Each row is where one point has got to under a steady rotation. How many ticks took it there?
The counts run from 0 to 292.
[134 127  65 109  76  84 152 109 122  96 100 137 102 120  95 142 153 156
 134 145 130 125 102 172 145 135 129 106 146 111 116 106 136  94 120 105
 154  89 114 136 184 134 110 145 137 117 193 133 141]	2
[147 144  79 114  93 113 108 144 115 139 138 131  95  76 121 115 189 135
 148 111 118 124 105 109 125 103 153 137 100 101 107 130 142  90 177 120
 134  79 127 139 190 140  89 156 123 114 155 145  97]	86
[138 110 114 155 152 100  73 138 158 148  87 124 158 159 124 106 117  76
 116 120 162 123 106 132 169 156 158 148 130  95 142 170  96 118 131 129
 156 114  94 112 105 142 134 100 128 154  96  85  91]	157
[133 138  80 151 128 134 113 117  93 153 115 161 132 189  99 139 151 111
 125 191 119 111 163 113 191 117  98 136 166 120 162 114  98 100 176 129
 161  92 169 132 132 117 114 150 125 103 100 119 113]	94
[124 182  88 156 116 131  77 132 110 148 140 107 151 146 125 171 129  84
 120 149 158 117 123 158  94 126 164 191 161 108 179 136  93 124 147 143
 139  99 113 144 106 140 123 176 131 130  89 101 129]	54
[105 153 109 140 121  93 126 139 139 115 115 107 129 130  75 110 143 131
 109 149 146 115 116 111 132 117 112 155  80  84 200 117 146 183 129 159
 152 110 132 142 169 116 113 185 150 117 144 183 127]	112
[127 168 109 119 113 132 101 107 193 146 143 153 128 142 107 109 130 100
  97 107 137 138 107 145  90 148 171  92  97 108 126 173 160 104 111 134
 116 128  90 145 155 115 100 125 145 146 150 182 102]	25
[110 154  86 163 107 128  88 129 130 100  90 112 110 100  77 159 155 132
  92 119 107 141 111  91  89  85 118 165 126 116 136 133 108 123 153 153
 184 111 145 148 159 125 114 167 105 109 115 149  93]	191
[140 134 112 127 134 145 109  91 111 183 115 158 104  96 105 117 130 101
 128  91 138 144 113 142 205  87 132 120 174 145 143 138 130 104 166 111
 141  80 157 127 150 183 110 125 120 140  77  90 101]	266
[ 96 138  68 140 128  62 143 119  86 122 129 140  97 144 107 144 112 136
 139 171 107 125  95 137 133 114 108 150 145 108 160 126 131 140 159 115
 119  88 122 118 153 102 125 214 111 126 140 100 138]	279
[145 109  65 123  90 144 110 118 132 123 123  83 157  81 135 129 137 157
 103 110 120 147 109 154 167 104 180 100  64 114 141 134 120 131 122 117
 155  88 106 186 161 149 127 139 158  86 125 116 128]	82
[155 142 130 137 135 130 120 104 102  81 142 154 127 146  69  82 151 134
 112 133 127  94 123 145 145 116 144 105 194 118 149 150 165 115 144 123
 111 107 132 135 168 172 113 137 150 147 118 141 181]	63
[153  98 130 147 146 139 106 140  95 142 141 155 168 160 136 113 126 101
 114 146 138 116 130 150 243 126 140 136 122  89 129 137 109 123 195 113
 131  75 126 142 129 166 126 121 157 112 114  99 141]	262
[156 161  80 140 117 114  80 129  93 117 143 129 158 182 119 155 130 104
  80 174 131 117 133 122 144 153 139 141 118  77 161 152 121 121 144 135
 139 123 108 154 154  91 103 165 149  97 149 153 110]	196
[125 179 108 139 109 138  85 101 167 130 120 147 125 126  87 139 125  94
  59  96 149 152 110 153  99 127 158 136 110  87 117 160 163 108 135 144
 133 122 124 150 158 148 114 124 125 162 143 182 118]	24
[ 97 156  97 169 131 143  69 143 146 125 142  84 165 156 143 162 111 103
 114 157 113 123 141 129  65 139 170 152 129 118 170 143  84 122 132 150
 120 111  97 148  99 115 141 162 131 121  73 108 124]	53
[ 67 140 154 172 140 150 189  95 187 132 119 175  74 132 114 149 136  74
 141 137 129 152  89 126 110 130  89 115 103 123 125 121 130 135 164 109
 122 125 114 123 128 152 143 140 115 136 165 103 121]	212
[129 128 136 109 145 113 136 106 103 112  81 142 125 161 127  85  95 138
 130 173 111  62 127 123 153 146 129  93 108 168 129 168 118 121 112 125
  77 119 141 121 197 141 126 134 145  85 119 152 108]	202
[125  90 103 137 106 107  71 130 130 116 129 179 145 162  84  72 147 137
 135 148  93 106 123 142 113 144 134 121 129 116  92 136 110  65 149 127
 141  93 119 132 147 126 103 104 143 111 120 181 135]	232
[112 137 116  89 148 136 121 120  99 159  92 131 142  92 116  75 179 115
 159 163 157 127 112 186 158 147 124  99  90 134 105 113 156 100 115  98
 125  87 127 102 141 130 108  79 145 113 128 119 168]	38
[112 114  93 111 169 119 137 126 117 137  75  88 153 114 149 122 148 123
  83 133 129 155 100 164 198 122 122 153  87 111 126 163 116 142 152 163
 166  93 121 110 149 157 129 137  99 166 119  99 149]	77
[102 136  78 159 118 158 136  96 132 116 168 156 140 144 111 167 149 109
  97 137  74 190 121 128  84 107 115  88 160 121 151 123 118  99 168 125
 138 117 107 164 127 101 115 195 123 137 121 104 147]	274
[ 86 151 163 168 129 155 104 102 169  80  95 141 122 121 109 149  99 120
  73 117  93 134 106 123  84 120 154  95 107 147 114 154 119 128 121 130
 102 126 123 152 195 150 130 127 136 116 100 145 118]	22
[121  84 152 137 168 100 103 162 135 117 111 143 166 153 107  53 181 106
 156 148 123 117  94  89 119 148 105 135 111 104 139 166 118 102 149 148
 148 113  94  93 128 130 103 109 139 116 105 122  93]	153
[ 71  84 121 149 129 113 137 109 155 126 125 166 136 142  85 113 131 105
 106 139 129 190  94 137 165 129  88 124  35  80 123 129 135 160 149 123
 154 126 105 132 139 115 137 138 144 130 163 153 118]	214
[116 129 154 163 138 136 138 122 131 115 144 144  99 135  77  83 179  92
 153 129 168 111 113  98  91 109 109 188 165 105 150 119 144 113 182 148
 154 112 127 107  97 183 106 142 120 133 120 112 115]	151
[142 158 130 120 133 142 141  83 157 123  84 147 117 138  80  68 125 110
 120 132 160  91 130 142 157 144 139  57 116 138 112 155 182  98  74  90
 103 118 121 131 152 132 129  93 136 126 140 127 115]	206
[105 132  87 149 120 139  63 118 165 153 140 163 161 142  74 125 135  89
  89 128 104 200 121 156 138 137 112 100 121  94 117 124 125  95 149 117
 177 120 132 166 130 100 117  94 139 140 105 163 138]	130
[ 97  63 124 154 111 129 100 117 122 123 139 138 149 119  57 110 177 126
 129 114 127 184  98 138 121  89 105 149 119 111 142 106 109 128 165 161
 190 114 130 137 128 151  98 139 144 135 108 146 117]	46
[130 132 132 132 150 123 140 158 163 122 162 113 127 116 126  64 168 109
 161 123 117 105 118  95  90 119 175 117  73 107 179 144 161 130 133 134
 102 100  76 152 127 135 114 154 153  97 113 130 128]	255
[ 96 134 124 145 130 177 104 107 138 115  96 143 119 108 114 122 121 139
  97 105  59 168 118 114  98  89 138  92 137 165  87 156 117  94 160  98
 121 100 141 147 146 155 150 120 100 128  68  89 140]	269
[102 161 116 105 149 145 123 104 106 177 106 126 112  98 105  97 155 109
 151 150 183 114 122 193 170 124 120 139 113 111 135  99 177 121 133 115
 128  74 156 115 123 146 118  97 136 140 122 117 174]	37
[110  88 139 131 124 159 134 114 134  87 142 117 143 147  72  47 165 128
 155 133 147 121 130  88  66 127 158 147  90 123 138 114 117 104 127 116
 125 129  96 145  91 169 138 120 138  78 126 148 111]	149
[126 137  67 128  88 126  86 128 142 169 101  98 131  88 153 160 119 103
 134 135 167 114 117 188 140 141 177 157  69 103 110 123 108 112 110 118
 123  86 101 138 149 150 121 107 149 112 140 138 131]	223
[105 137 127 103 129 169 166  84 183 131  91 133 120 139  84  88 155  97
 108 128 145 178 129 129 125 162 115  90  81 118  96 131 116 108 133 122
 166 132 127 137 126 155 137  89  95 111 183 158 123]	210
[ 74 120 117 160 145 106 131 118 174 172 111 145  96 110 128 157 135  89
 110 145 152 132 115 165 134 101 103 164  92 111 177 126 164 159 139 169
 158  94 134 122 110 122 121 170 133 173 103 118 123]	217
[ 90 164 126 131 161 161 149  88 120 177 117 127  99 122 121 102 127 107
 145 160 169  82 163 178 138 105 137 146 127 135 152  94 169 143 131 124
 109  72 163 119 101 147 132 132 130 146  78 125 172]	36
[ 92 107  98 118 152  87 104 146 165 171  95 120 140  80 153 126 156 116
 135 161 133 136  92 160 149 127 122 112  58 118 155 151 122 133 113 158
 154 101 101 116 151  91 102 128 155 129 100 128 122]	219
[ 72 110 149 163 142 192 142 100 121  98 107 130 123 109 114 133 158 124
 132 160 134 136 136 174 129 128 114 127 125 148  96  96 100 115 148 106
 118  92 130 125 115 163 138 101 144 103 123 101 202]	40
[118  90 172 138 138 163 142 106 153 137 122 181 117 114 141 107 151 122
 152 135 117  95 124 133 150 118 134  71 111 168 127 140 119  96 145 143
 106 108 133 130 169 178 112  92 157  85  98 139  96]	123
[131 125 130 173 166 112 100 132 168 134 103 121 156 147 148 112 111  75
 130 126 141 124 101 122 150 153 160  99 123 129 170 178 103 112 108 121
 113 122  81 129 111 136 137 113 148 128  68  58  93]	158
